One turn sends every row of this set to another row. A few are shown first. Where does it send the rows asked after them?
fabe: [  0  24   4  52  -8  -7  18 -28  14  17   7  15  -7  -5   1  12 -16]
Fusen: [  5  -7 -14   5 -36 -16   3 -23  18  24  32 -13   3  -2  -7   1 -51]
foziv: [ -1  -1  12  30 -27 -23  -3 -24   3 -11 -10  30 -22  -3 -30   6 -13]
buk: [ -4  22  23  -5 -24  -1  18   2 -20  20  16  23   3 -29   9   9 -22]
Kino: [  2   1  46  16 -13 -17   1 -14  11  20  12  14  -5  -2  -2  12   8]
nerim: [ -9  30  17  29 -33 -32   0 -44  -3   8  21  40 -10   4 -10  24 -44]
Rovi: [ 24 -16   1  -8 -20   6  10 -32  11  26   8  23  15  11   9  -4 -33]
Ferez: [-10  13 -23   0 -27 -20  13 -21  23  24  12  -2 -32  10  -7  13 -46]
dasaz: [  5  19  -6 -34 -14 -17  18 -35  -5  13  11  17   6  11   7  11 -26]
pipus: [  1  -9  -4   5 -31 -15 -12 -37  29  14  14  -3 -19  14 -12  21 -55]
Mesu: [  0  -4 -20   1 -34  -3   2 -22  26  -2  15   8 -27  25   4  18 -27]
gabem: [ -1   7  28  44 -34 -13   7 -35 -25  15  18  14   0   6  -2  14 -56]
fotiz: [  1  32  31  21 -14 -29  -4  -2 -16  20  14  18  -7  12  21  17 -22]
sufe: [ 15  -2  -7 -20  -9 -14 -14 -29 -11  30 -13  15  -8  -4  -7   2 -44]
Movur: [-29   9   6  34   6 -12  10  -7 -12  22   4  14  -9 -10  -9  16 -18]
tes: [ 14  10  47  14 -43 -31   0 -17 -14  27   5  23 -25  -2  -9  -2 -25]
kufor: [ 12  -2  34   1 -32  12   0  -5 -18   1  11  21   8 -21  10  11 -18]
Vuko: [-12  -5  25  13 -39  -5  13 -38 -17  -4  16  29 -23  -3 -18  17  -1]
Lelal: [ -5  -3 -34  -7 -30 -12 -10  -3   6  21  21   7 -23  -5  -4   2 -31]
sepo: [  4  -1 -16 -15 -41  -9 -15 -35   7  -1  37  -4 -10   5   1  21 -26]
Maso: [  1   8  40  -4 -26 -10  -5  -9 -21  18  10  14  11 -31  -6  12 -44]

Vuko -> Movur
Mesu -> Ferez
Now these:
sepo -> Lelal
kufor -> buk
dasaz -> sufe
fotiz -> tes
fabe -> nerim

One turn sends every row of this set to another row. A few are shown first. Where does it send the rows asked after them?
Pefig: [ -8   0   3  14  -4   1  -7   2 -12  -9  38 -14]
Zos: [-17  17  14   8   7  -1  13 -25  25  -8  10  15]
kemik: [  8  16  14 -21  25 -12   3 -14  12   9 -22 -18]
Mubev: [  8  21  20 -19  18 -13  -1  -8   4  17 -22 -13]
Suv: [ -2 -19  13  22   2   3  13  17 -15 -10 -18   9]
romus: [  7 -24  27 -17  -4 -15  14   2 -17  -2  11 -19]
fike: [-14 -25  18  -1  24 -10  16 -18 -14  -7  25  -5]
Tabo: [-12   1  -1  22  10 -16  12 -14  20  -9 -23  15]
Lik: [  5  -6   8  -8   0  12 -13 -20  -5  28 -10  18]
det: [-12  22  -6  11  -9 -23  -8  10 -15   1  -4  -9]
zali: [ 11  23  10 -13  11 -11  -8  -1   6  14 -25 -15]
pul: [  7 -10 -17  16  11  -2  -4 -27   6   3 -25 -12]
Gebig: [-14 -12  -7 -28  27 -11  11 -22  12 -17  -1   0]
Gev: [-21  -6  16 -20  25 -26  18 -19 -10   3  -6   5]
rofog: [ 11  23   8 -25  13   1  -9  -9  17   8 -12 -15]
Bakez: [ -9 -16  16  10  21  11  29 -12   5 -28   5  -6]
zugif: [ -6   5  13  31  -2   9  15   8  -7 -21   7 -12]
kopeg: [ 11 -15  10  -5 -15 -12   4   9 -11 -12  14 -32]
raso: [ -7   1 -19 -30   6   5 -10  -8  17 -16  10   3]
fuvi: [ 14 -31   7 -24  -6  -4   4   3  -2 -14  10 -19]
ruz: [  9 -29  16 -17   2 -14  16  -4  -6 -14  10 -27]
Viz: [  6  -5   6  -9  -1  15 -15 -20  -3  26  -8  18]
pavam: [ -9  25 -13  -8 -11  -2 -15   3   4  -9  17  -8]
Bero: [-11  -2  10  -2   4   0   4 -11  19   4 -11  38]
rabi: [ -8 -28  16   3  10 -13   1   5 -29  10   9  11]
veli: [ -9   7 -10  21   2  -7   4 -11  27 -15 -15  13]
guni: [ 11 -24  16  -9 -13 -17   5  13 -18  -3   3 -21]
dosaz: [ 11  29   6 -13  10  -6  -9  -5  13   7 -16 -22]
niru: [-10   8   7   7  -7   0  -3  -2  16   5  -8  35]
zop: [ -5 -18  -4  26   2 -16  -4  10 -23  -6   6 -12]
lonap: [ -4 -37 -12  -2  21  -2   3 -11   2 -21  13  -7]
sagim: [-16   4  12  -2   7 -32   5   3 -23  12 -15   6]
Loror: [ -4  17  14  10   8   6   4 -40   1  12  13 -15]
Fugi: [  7  -8 -15  19  10  -4  -5 -26   4   4 -26 -12]
doz: [ -3   0  17   3  -7  29   4  10  -1 -14  19  10]
saned: [  2 -24  -2   3   6  23   8   8   9 -26  -5   9]
bubeb: [ 12  13   6 -27  21  -5  -5 -10  17   6 -22 -13]
zal: [ -1 -23  -7 -10   1  14 -15   3  -3  -9  28   7]
semeb: [ -6  15  15   7  10   5   6 -42   1  12  11 -15]
lir: [ 11 -17  13 -20 -14  -1   2   6  -5 -11  22 -23]
zib: [-18  22  19  18   2  -9  14 -19  14   0   5  15]
sego: [-10 -15  35   2  11  12  23   1 -13  -5   4  17]

niru -> veli
Mubev -> zali
rabi -> zop
Now these:
kopeg -> lir
Fugi -> Loror
saned -> Bakez
raso -> Gebig

